Each path below is one point turned by a fixed rotation once a step. After each direction that follows a path, write how fast that rotation turns it, in degrees each step (0 if it stays still).
Each turn is a multiple of 5 degrees from 10 to 175, or 0.
Each row of a path follows its step; steps can be skipped.
Rotation 1:
step 4: [-2.110 -1.603 -2.122 2.067 2.115 0.637 1.610 -1.756 -1.212 -0.614 0.043 2.420 -1.097 1.815 1.302 -0.369 -1.409 0.400 1.734 1.046 3.049 -0.898 -2.507 2.721 0.476 2.347 -2.147 -0.953 1.364 -0.412 -3.252 1.177 -0.908 -0.960 0.945 0.793 -1.807 -1.288 3.983 -0.953 0.291 -0.638 -2.410 0.709 -1.525]
step 6: [2.630 -0.690 1.946 0.073 -0.945 -0.999 0.047 -2.140 0.748 -4.135 0.147 1.546 0.434 0.313 -2.637 1.107 -1.965 1.129 0.338 -2.431 -0.410 -0.955 -4.198 -0.681 -1.093 0.982 0.797 2.569 -1.008 1.428 -3.044 1.438 -0.447 -1.274 -2.779 2.170 -1.603 -1.007 -0.837 2.069 0.012 -0.085 1.699 -1.870 0.144]
step 7: [0.610 -1.898 -0.544 -0.646 -0.858 1.167 0.804 -4.368 -1.830 0.718 1.582 -2.519 1.430 2.122 1.470 1.770 0.261 -0.544 1.254 4.048 -1.925 -1.846 -1.361 2.856 1.232 -1.090 3.018 0.646 2.404 -0.502 0.143 -0.663 0.345 2.525 -2.430 1.553 -1.077 -0.014 -0.006 -1.295 -1.471 -0.242 1.925 -0.128 0.608]
step 8: [1.132 -0.120 0.650 2.369 0.478 1.759 2.880 -0.773 0.154 -1.280 -1.664 0.897 -3.401 2.330 -0.935 0.695 -1.062 2.603 -0.504 1.244 -1.636 4.247 0.073 -0.917 0.363 0.727 2.523 -0.818 3.325 0.314 0.463 -0.497 -0.395 -0.458 0.262 -1.614 2.610 -1.280 1.705 0.229 1.575 1.619 2.883 -0.621 -2.579]
step 14: [0.926 -2.286 2.464 0.356 -2.563 -1.004 -0.758 0.297 0.914 -1.664 -1.433 0.064 -1.095 -0.981 0.671 1.272 0.530 -0.064 -2.817 1.281 -2.003 2.128 -3.727 1.625 -2.106 0.049 1.446 -1.216 0.470 -2.007 -4.469 1.493 -2.462 -0.953 1.292 -0.304 2.113 0.264 1.906 -3.125 0.417 0.432 0.264 0.835 0.914]
step 15: [-1.349 -0.095 -0.036 -0.881 1.141 -1.533 0.115 -1.147 1.221 -2.315 1.249 4.030 1.050 2.301 -2.798 -0.298 -0.569 1.376 1.033 -0.941 1.548 -1.521 -3.062 3.096 -0.088 0.212 2.836 1.300 1.895 0.264 -1.751 -2.322 -1.560 1.752 -1.196 0.112 -2.222 -3.785 -0.761 -1.378 0.067 0.774 -1.310 0.165 -1.263]
step 16: [0.538 -1.559 -1.893 0.803 0.087 1.956 0.918 -3.366 -2.713 -2.863 -1.305 -0.872 0.754 2.162 0.068 0.680 0.630 0.113 -2.224 0.751 -0.645 0.188 0.798 0.723 -0.616 -0.029 -0.236 -0.336 4.262 -1.806 1.366 1.888 -2.155 0.408 -3.123 -0.460 -3.412 1.851 1.761 -0.044 0.695 -0.192 -0.661 -3.574 0.995]
step 20: [0.099 2.372 0.282 0.600 -0.548 3.904 1.932 -0.376 -1.952 -0.598 -0.520 1.625 -0.260 1.290 -0.434 -1.520 -1.483 0.175 -2.942 -0.496 2.147 1.502 -3.022 -0.303 -0.012 2.902 -0.685 0.252 -1.816 -0.921 -3.374 0.609 -3.218 -1.726 0.224 -0.007 -1.445 -2.834 -0.426 -1.537 1.095 0.383 -0.954 -0.179 -3.476]
step 27: [0.856 1.539 0.012 1.500 1.674 -2.309 3.519 -2.608 -2.726 -1.422 1.332 1.050 0.205 3.676 -1.414 -0.742 -0.191 0.360 0.433 -0.073 1.729 -4.284 -0.323 -1.334 -1.664 -0.437 0.267 -0.567 1.345 -0.052 -1.111 0.560 1.154 -2.088 -1.569 1.469 -0.919 -0.079 1.361 1.011 -0.676 -0.586 1.462 -4.206 1.752]
step 29: [0.568 -0.989 -0.111 0.875 0.580 1.189 3.024 0.320 -1.041 -0.283 0.676 -0.935 0.880 -0.028 -1.805 1.202 -0.691 3.452 2.236 3.130 0.187 1.681 -3.884 -1.946 -0.106 2.362 0.540 0.981 -1.613 1.866 -2.886 -2.627 -0.136 -0.473 -0.300 0.419 1.171 -3.285 1.880 -2.078 0.615 -0.297 1.301 1.003 -2.792]
Directions:
[-0.299 -0.532 -0.230 -0.445 0.382 0.550 -0.585 1.227 0.310 -0.935 0.399 -0.039 0.254 0.325 0.025 -0.780 0.253 -0.304 -0.904 -0.440 1.080 0.228 -0.820 -0.012 -0.302 0.544 -0.114 -0.133 0.466 0.219 0.116 -0.387 -0.307 -0.331 -0.257 -0.063 -0.624 -0.026 0.009 -0.465 -0.027 0.799 -0.873 0.341 0.340]  70
[0.206 -0.473 -0.066 -0.502 -0.382 0.654 -0.030 0.449 -0.113 0.353 0.661 -0.991 -1.083 0.919 0.299 -0.266 -0.286 0.892 0.850 -0.290 -0.184 -0.674 -0.203 -0.278 -0.044 -0.653 -0.217 -0.370 0.216 0.478 0.146 0.319 -0.264 -0.331 -0.225 0.050 0.312 0.341 -0.190 0.075 -0.622 0.813 1.073 0.194 0.438]  70
[0.503 -0.735 0.275 0.004 -0.388 0.164 -0.003 -0.808 0.517 -0.012 0.534 0.164 -0.109 -0.241 0.081 0.481 0.520 0.596 -0.488 -0.027 0.140 -0.451 0.357 -0.269 0.454 0.588 -0.460 0.536 -0.702 0.285 -1.567 0.012 -0.176 0.432 -0.861 0.504 0.515 -0.349 0.270 -0.477 0.140 0.358 -0.384 0.961 0.420]  45
[-0.053 -0.506 -0.831 0.462 0.894 0.148 -0.146 -0.176 -0.386 0.444 -0.427 -0.917 0.135 0.177 0.324 0.481 -0.945 -0.562 0.430 -0.372 -0.263 0.850 0.239 0.694 0.289 0.612 -0.197 -0.495 -0.574 -0.747 0.207 0.033 -0.133 0.053 -0.696 0.687 -0.053 0.495 0.065 -0.969 0.599 0.529 0.144 0.269 0.152]  120
[-0.878 0.269 0.268 -0.278 -0.039 -0.705 -0.364 0.209 0.269 0.288 -0.723 -0.524 0.012 0.223 0.693 0.318 0.607 -0.045 -0.475 0.368 -0.440 1.050 -0.209 -0.224 0.302 -1.050 -0.284 -0.330 0.186 0.276 -0.835 -0.744 0.187 1.169 -0.266 0.253 -0.221 0.363 -0.226 0.011 -0.905 0.649 -0.084 -0.344 0.017]  155
[-0.032 0.149 0.572 -0.479 -0.119 0.862 0.904 0.715 0.565 -0.344 -0.118 0.320 0.340 -0.527 -0.130 -0.111 0.838 0.781 -0.371 -0.400 -0.863 0.959 0.095 0.138 -0.014 0.279 0.268 -1.057 -0.608 -1.026 -0.166 0.334 -0.264 -0.482 -0.088 0.287 -0.027 0.118 -0.455 0.405 0.082 0.007 0.716 0.340 -0.253]  125
